rotation ticks, each row followed by its count of ticks:
The counts run from 0 to 695.
[-12   8  15  -8   0   1 -10  14   4   2  16  -3  -1  -6  -5 -21 -23   7
   7   6  -6  18   4   1  10 -10 -33  37 -10  15 -22  18  -6   3 -21 -27
  20  16  -3   4   4 -19  -1  -6   9   6 -15 -22  11  -8  12  -7 -10  19
 -16   6 -12   2 -31   4  -2  -8  -1 -27  -3  12  27  20 -11   6 -11   1
   4 -12  -7  -7  -1] | 624
[ -5   5   2 -15  28  -4  -9 -12  -4  17 -14   2  -8  -5 -18   3  -7  19
   0  -9   8  -3 -21 -11 -19  -5  -2  18 -19  14  -9  -6 -25   3   2 -31
 -13 -25   7  -1   5 -18   4   6   8  15  16  19   1  10   5 -14   0 -12
  17  19  33 -12   5 -14 -18  37  -9  23  -3 -12 -13  12  15  -7  -7  -7
  -8  -4 -11   8   6] | 257
[-13  28  12  -4  27  10   7   8   7  37 -21   8  -5  -5   7 -18  -8  12
 -11 -11 -22   4  10   1  16 -11 -25   7 -16  21  -7  -3  -7  -8 -20 -32
   5  -7 -11  19  13 -12   4  13   7  12  18  10  -8  13  10  -2   1   6
 -24  -4 -12  -8  -9  -4  -8  -2   2  10  -5   9  15  28  21  11  -6 -10
 -14  11   4  -5  -4] | 474
[-15   2  18   9  -2   0 -15  13 -11  10  -2  -5  -3 -10  -8 -11 -36  11
   1   2  -5   5 -17 -11  -1   9  -4  16 -16  10  -8  17   6  -8   7 -17
  -5   1   9   4  14 -20 -11 -20  16   5  14 -34  -3  -6 -10   5  -4   6
   1  -4  -5   6   2  -8   0  29  -2  18 -26   2  10  13   9  25 -22   9
  -7  -7  -9 -14 -21] | 676
[ -1  -9   1  10 -10  -2  -2 -12  11   9 -17  15  15   4   8  11 -13   4
  -3   5  16  -4 -16   1  -9  -5   0  -4  -9  25   1 -30  -3 -10   9  10
 -26  -5  10  19   2  14   5  24   0 -20  22   8   2   3  19  -1 -13 -19
 -26   9  16  -6  -2 -11 -10  13 -15   8 -20 -19 -12  -6 -21 -14  -3   0
  28 -12  10  13   1] | 261
[ -8   1   4  18  -5   3  13  -5  11   0 -29  11   8 -25 -14 -11 -12   1
  -3 -11  -4   4 -26 -26   3  -3  -1 -10 -15  -6 -24   2   8   0   2 -18
 -23  -5  15 -20  -5   1  -2   5   8  -6  20  21   7  18  10   6   1 -17
  22  12   3  11  25   2 -12  30 -22  18 -14 -10  -4 -17  18   5 -11  14
   0  -1  -3  24  17] | 525
[  9 -17   6   0   2  13  -1 -14   3  21  -9   7  14   2 -12  -7  -6  -5
   2  -4  -8  -7  24  11  13  -8 -10  14  -1  28 -21  -5 -10  -2  -8 -21
   6 -13  -3   8  27  19   2   2  13  -8   8   3   2  14   1   5   9   5
  -5   2 -15  12  26 -24   9   1  -7  17 -17  15   5  -3 -13  25 -23   2
 -16 -15  -7  15  16] | 39
[-25   9   3  -3   7   9   9   4  25  11 -17  27  14   4  13  -2   3   2
 -17   7 -10  10  11   1  10 -28 -24  -1  -1  16   5 -14  -2 -17  -2   0
  -1  15 -11  13   2  -5   2  34   0  -5   9  27   3  10  23  -2 -10   6
 -36   8   2 -12 -29  12  -5 -16  -7 -12 -12  -6   6   8 -12 -10   2 -19
  12 -17  26  12  -9] | 96
[ -8  18 -36 -26   1  -6  10   2  10  22 -19  -8 -10  -6  -4  -5 -13  24
  -4 -18  24 -19 -11   8  18  15 -12   3 -21   3  -4 -13 -14  13  -1  -4
   2   5  -7  18 -17 -13   6   5   6   6 -17  -5  -1   9  -1  -7   2 -22
   9  13  17   4  -6   1  -4  -1 -11 -16  34   9   8  -8  10 -24   3 -20
  13   3  11  -2  -1] | 423
[ -8  -9  -4  -5 -16   8 -22   1  -6 -20   0  -6   5  24  -3  -8  -6  14
   1  24   0   6 -13 -15  18 -10  26   7  -4  -6  -2  -6   8  -4  11  29
  13  31  -6  -2  -4  -5 -14 -11   4 -13 -10 -19  12  -6  -7   7 -12  -9
  37   2  17  -4  -6   6  18   7 -19  -6   2  -2 -16 -18  -3  -7  10   3
   8 -19   5  11 -14] | 596
[-32   7   5 -22   7 -13   1   4  -6   2  14  16 -22   9   3 -17  -1  12
  -5  -1  -3   1 -12   6 -16  -8   8   9   1  11  23  12  -3 -15   3   1
  -1  -7  -5  24  -1 -31   8  11 -27   2  22  11 -11 -17   5  -4 -17   3
 -23 -14   7 -10 -24   0 -14   9   2  -5   3  -7  -5   4   5 -22   8 -15
  23  -8  31 -16 -21] | 669
[ -9  17  -1   0  -7  -6  -4  18  -9  24   0 -12 -29 -14  -5 -10 -26   4
  19  -5   6 -13 -14  15  -6  25  -5   6  -2   8  14  -6  -6  10  -1 -14
  16  -2   0   5   5 -23  19   9   1   4  13 -23   5  -5  -6 -12   0 -14
 -25   3 -21  15   1 -11   5   0  -2  -6  -9  19  22  16  -5   9 -17 -23
   2   8  11  -9 -12] | 80
[ -5  24 -20  -4  -2   1  -9 -21  -9 -15 -12   3  17   2  -4  14   6  -4
  -5 -20  -9   2   3 -17   3 -11  20   7  14  -8   2  -6   2  -4   7   4
 -13   2 -29   1  -3  26   5  13   3 -13   2  29  10   2  -2   5   3   6
  31   7   0   8  34   2   6   7   2   7   5 -16 -16 -10  35  -7 -21  11
  -9  -4  10   8  24] | 390
[ -9  16   3  -4   7   7  13   7 -11  20  -6  -1  -7 -26 -15 -25  -9  19
  -5 -25 -19   1  15  -9  -3  -5 -36  16  14  16  -3  10  -3 -15 -19 -22
  20  -7 -11  10  15   0  23   5  10  10   8 -10   1  -8   3 -10  -6   0
  -7  -1 -13  14 -15 -10  -1  24 -11   5 -11 -16  13   5   7   5 -19 -13
   2   0   5 -22 -24] | 586
[ -8 -10  -9  14 -14  -2  10 -12  17 -11 -28  -7  15  -8   2  19   2  -7
  -8   8  19  10   1 -16  13  -5   8  -7   0  -2   1 -19  11 -11   7  28
 -18  -5  13  15   4  22  15  20  -1 -17  10  14   4   5  18  13 -15 -11
  -4  -1   9  -1  18   7  -1  12 -15   9 -16 -28 -23 -38  -8 -13  -6  -5
  23  -9   1  12   3] | 262
[ 10   0  -7 -16  -3   8  15   7  11   4 -15 -26  -7   0  -5   5   6  -5
   9  -7  13 -10  26  14   0   4 -16  -1  -8   1   7 -29 -14  13   1 -10
  16 -25   4  27  27  22  17  16   1   0  10  -3 -18  12  12  15   6 -10
   5  -3  -1   0   0 -10  25  12  -7   8  10   1  -9 -12 -13   1   9 -29
   6   5 -17 -11   5] | 344
[ -5  -2   0 -20  -8  14 -11  -9 -16  -4  -3   8  -8  16 -24  -5  13  13
  -1  -3 -11 -15  -6 -12  -5 -15  22  -9  -2   4  -1 -13   3  -3  24   6
  11  14 -16  -9  10   6 -11   5   1 -14  20  13  12   7  -1   0   2 -22
  18 -11  16   0   5 -25  16  21 -19  19 -10  -5 -25 -10  -4   2   8  17
   1 -21  26  20   4] | 634
[-13   2  -1  -5 -11 -11   4 -19   2   8 -21  20   2  11   4 -21   5  -2
   4   2   2 -11 -14  -1  10 -12   8  -7 -22   0  -6   4  -2   4  20  11
  -8   5   4  10   6  -4  -6   0   2 -17  12  22  13  31  -9  -5  -4 -11
  30 -11  16  19  31  -2 -17  -8 -14  17  -7  23  -4 -35   8  -8  -4  -2
   5  20  16  23  27] | 68
[-16  -1   3   3 -10  -2  17   4  23   6 -32  16  18 -17   7  -1 -15   7
  -8   1  16   6  -8 -10  22   3 -10 -23  -9   5 -11 -10   7 -18   5  -2
 -24   8   6   7 -12  10   0  27 -11 -21   6  17  -6  22  21  13   0  -8
 -37   8   5   2  -2  14  -4   1 -17 -13 -12  -7  -9 -24  -9 -13  -4  14
  18  -7  17  16  -6] | 528
[-29  16  11  15  14 -10   0  35  11   8  -8  -7  -6  -9   7  -6 -22  -2
 -13  13 -17  15 -10   1  32  15   9   5 -12   9   8   7  -7 -13 -18 -24
  -7  -3  11   6   0 -13   9   5 -23  13  17   4  -9   0  16   4  -8  -3
 -22  20 -18  -2   3  -3  -7   1  20  -9 -12  18  29  32   5  11  13  -2
  -3 -13   5   6   9] | 437
[-15   0 -11  -9   6  -8   2   2 -10  -6   8   9  -1  11 -22 -38  10 -15
   6   4 -25   7  13   5  19  -2  12 -13   5 -13  -7  30  -2  -4  -4 -17
  21   3 -17 -12  -1  -3 -15 -17  -9   7  10  31   4   2  -5   8  -3  18
  27   4  15  16  11   8  10  21  -2  19 -11  11 -21 -14  44   0  11   1
 -10  -7  14   8   0] | 443
[  1  18   2 -19   4  -5   6  -6  -4  -2   4  -8   5 -11 -12  -4 -14   6
  -3 -31 -19  10   1  -7 -22 -16 -26  27  -2  -9 -12   8  -8  -1 -11 -15
   8  -7 -10  19   9  15  -8   1   3  18   5   2 -22 -29   7   4 -16  37
   0  14  11   1 -28   5 -13  27  -1   2  -6 -28 -19   2   7 -28 -12  -5
   3   1   7 -18   1] | 317
[-11  12  11  18   8   1  13  -6   1  22 -16  17  13 -25  -9 -12 -16  -1
 -10  -8 -11  12 -34 -13   5   7  -3 -12  -6   2 -16  13  -4  -9  -4 -29
 -31   0   2  -4  -4  -6   1   1  -2  -1  25  15  10   8   2   2  -8  -1
  -6  15  -2  14  20  -1 -29  12 -10  12 -35  -1   5  -5  12   4 -28   4
  -5   8   7  12   2] | 526
[ -9  12  -6 -15 -13 -21   8 -29  11  -3 -13  11  -1 -11  -4  -9  -6   0
 -13 -25  17   7 -13  -7   7   5  21  -5 -12  -2 -15  11  21 -12  17  11
 -21   5 -10  18 -13  -4  -5   1   1   3  -8  19 -16  13  -2  12  -8  17
 -16  -9  16   4  13  24   2   8 -15   5  -4  -2 -19 -36  22 -25  -5  10
  11  -3   4  13  -1] | 71
[-25   0  -3  -1  -7 -15   4   6   2 -13  19  -5   1  10  19  -5 -15  11
  21  23  24   0 -24   1  -5 -16   3  19 -14   8  -1  -6   0  15  24  -3
  -5  -1  31  10  -2 -26   3  -2   4 -13  17  -4 -10   9   6   5   8 -10
  17   5  16  -5 -16   1  -9   6 -12 -26   7  14   9   4  -6 -23  23 -21
  23 -14 -16  -1   6] | 29
[-16  11   4  -1   0 -13   6 -21  13  -3 -29   4   2 -20   4  -3   7  -1
  13 -23  10   7  -5  -9 -10  -8 -25   1 -13 -20  -3  -1  14  -3  17  -1
 -14 -10   1   8   4 -12  -1  11  25  -9  -5  14  -3  27  -2  12 -16  13
  -1 -23  -2  26  30  24 -17  11 -23   8 -16   4  -2 -17  12  -1 -24  -5
  -3  17   3 -15   4] | 450
[-14   3  -6  11 -17 -32  -4   6  -5 -19  -6   1 -10 -22 -12 -11 -28  -6
   4  -2   8   7 -27 -11   4  29  35  -4  -9 -12  -5  15  20 -11  17  17
 -10   9   5  -3 -11 -18   4  -9  -6  -7   7 -15  -4 -11  -5  18 -14   6
 -20   5  -2  16  14  24   2  25  -8  -5 -23  -3 -11 -14   6  -3  -1  26
   5   3  14  -1  -7] | 109
[-11   5   1  -4   9  -6  -8  15 -10  22   4  13  21  -8  11   5 -17   8
   8 -13  -4  -7   0   9  -7 -10  -6  -9   5  14   0  -8   5 -12  21 -10
 -18  -9  -2  -8 -10  12 -12  17   3 -27  26   5  -3   7   6  -2  -2  15
 -39   6  16  -2  -9  -7 -11   6  -4   2 -46 -10 -24  -5  -2  -1 -17  17
  13 -14  26  21  -8] | 148
[ -4  26   6  -7  12  -3 -11  15 -10 -18  -7 -26   7 -15 -15   2 -20  19
   7 -33 -17  13   2  -2  14   0 -13  27 -11  -4 -35  -9 -11 -19 -13 -27
   0  -6  -6  -3  -2  15  -7  -9  10   1  -6   3 -17   7   7  -6   1  28
  -5  15   1  -2  -5 -11   1  22   1   4   8   3  -8  12   8 -12   3  27
  -9 -23   6   6   9] | 280
[-16  12 -18  -9  10   4  -5  14  13   9  18 -18   8   2   5 -18 -21  -3
  12  28  21   6  15  34  15  10  -9   8  19   5  10  -1   0   6   1  -6
  30  -7  -1  16   2  -6  -2   0  -1 -14  -2 -15  -2 -11   1  11  -9   4
 -18  15  14  -6 -32  19  23   3   8 -36  -4   1  -7   2   1 -13   5 -20
  19  -6  -8 -21 -20] | 647
[-15  16  11  -7   8  -7  -3  22  19   7 -10  -4  -6   4   8  -7 -23   4
  -1   3  -1  10 -10  11  15  14 -30  17 -36  13   4   5  -8   1 -16 -13
  18   0  -4  28  -1 -24   8  -3  -1  23 -15 -24 -11 -11  13  -5 -21  14
 -21   8 -10  -7 -18   9  -5  -9   8 -13   2  13  18  23  -2   5   5 -22
   6   4  -3 -17  -8] | 512
[ -7  -7  10  -6  -4  -3 -14  -8  20 -20 -14  -8  16   6 -10  -6  -9  -9
  -6  13   1  29  -7 -16  16  -6   9  29 -31   3 -34  -1  -4   8   0  -5
   0   6  10  13  12  -8 -20 -13  18   7  -9   3  -9   3   1   9  -2  12
  32   8   3 -10  10   4   8  20 -17   4   1   5 -13  -4  12   3  16  -4
 -16 -13 -22   6  26] | 599
[-19  11  15  16 -20  -3   0   8  18   2 -19  -9   7 -17  14   7 -28  -6
   2  15  10   4 -21  -2  20   8  10  -1   2  -3  10 -21  16 -21  27  21
 -11  15  10   4   5  -4   2  10   0 -22  10  -8  14  12  14  25   0 -16
 -25 -24 -20   4  15  21  25 -15 -11 -11 -10   3  -5  -2 -19   8  -3  -4
  16  -1   6   3 -19] | 566
[ -8  12   4  12 -10   3  -3   8  -3  14   1 -18 -10 -21 -21 -29 -22   4
  12   6  10  -7  -7   8   4  29  -6  18   3  -6 -10   1 -12   5  -3 -22
  16  13   7 -23   5  -7  -1  -4  13 -10   7 -31  29   2   1   7  10 -19
  -5   6 -13  33  -4  -7  27  -3  -8 -23  -3  21  19  -2 -17  17  -8  -1
 -10   1  -7   6 -17] | 192
[ -3   6  11  13 -15  -6  13  13   6 -12 -27   2  16   2   3  19  11   9
   8  -3  -1  -1  15  -5  17 -14 -31  -3 -32   6  -5 -27  -7  -8 -20  -5
  -3 -11   7   1  -6  26  21  21   4  -8  -5   9  -1  34  20  -7  -4  -1
  -9   3  -2  -2   5 -14 -26  -2  -3  11 -10   6   6   5 -19 -18  15  -3
   7 -10  21  14  17] | 284
[-24  -5  20  35 -10 -15   5   8  -1 -12 -12   1  -3 -25  -3  -8   4  -6
   5   6 -16  10   5 -14  -3  -4 -24  11   9 -13  14   9  10  -9  -2 -10
  -1   4  17  -5   7  -2  33  10   0  -8  10   4  22   6  11   5  -7 -15
  13 -11 -33  16  32   5   0  -7  -3   5  -8   0  24  13   3  10 -13 -20
   1   9   0 -25 -10] | 323
[-27   9   5 -10   2 -17   8  -2   3   6  -1  19 -41  -5 -12 -24  13   0
  -3 -10 -15   4  -7  -3  -4   1  13  -9  -4  -8  21  19   2  -9   9   4
  10   7  -8  17  -8 -41  15   5 -29  14  14  17   1  -4   4  -2 -14 -10
   3 -20  -8  14  -5   7  -3   5   1   3   7  -2   7  -6  22 -18  12 -20
  -2  10  33 -19  -9] | 668
[ -4  15 -10  -6  -1  21 -13  13 -12 -12  -2  -2   3   4  -9   7 -11  17
  17   5  -8 -12 -10 -16   7 -14   4   7  -5 -17 -12 -18   0   8  24 -10
  11  21   3 -30  -5   2 -15  -6  19 -21  16  -1  10  16   0   2  17 -27
  20   4  16 -11 -17  -7  27  24 -19   6  -4  -8 -28  -2   6  -9   9   7
   2 -24  -5   9   0] | 521
[ -1  18 -25 -22   7   3  12 -16  15   5 -19 -11   2   0 -12 -10 -14  -5
  -7 -22  19  -2  -7  -2   3   4  -6  17 -19 -11 -15 -10 -22  17  -9 -17
  -4  -7  -6  12   0  -2 -10  -1  12  -2 -15  16  -3   2  -6  -1  -1   5
  31  22  21   3   8   2   1  11 -11   3  30   8 -10 -14  29 -25   0 -15
  -7   5 -13   4  37] | 689
[ -2  18 -29 -25   0 -10   4  -8   4 -13   0 -16  -3  14 -13   4  -6  -1
  -7 -25   2   1   9  -1   3   5   2   9   1  -9   4   5  -6   4 -15  14
  18  -6 -23  25   1   2   3  -8 -12  14 -21   7 -11 -23   5   1 -24  15
  10   3  22  -5  -2  11   9  16  -6   8  24 -16 -22 -11  21 -31  23 -15
   8  -7  17 -20   6] | 48
[ -7 -16  -2   8 -14  12   9   9  15  29  -2   1  -5   0  -8 -36 -21  -9
   0   8   4  -3   8  12   9  13   1  -9   5  12 -17  23  -4   2  -5 -10
  26  20   3  10  18  -2   3  -5   7  -8  12 -35  14  -8  -1  16 -14 -10
  -7  -7 -23  17 -22  -1  17  -4  -5 -24 -12   1 -10 -14 -15   1 -11  -8
  12   1   9  -5 -30] | 267
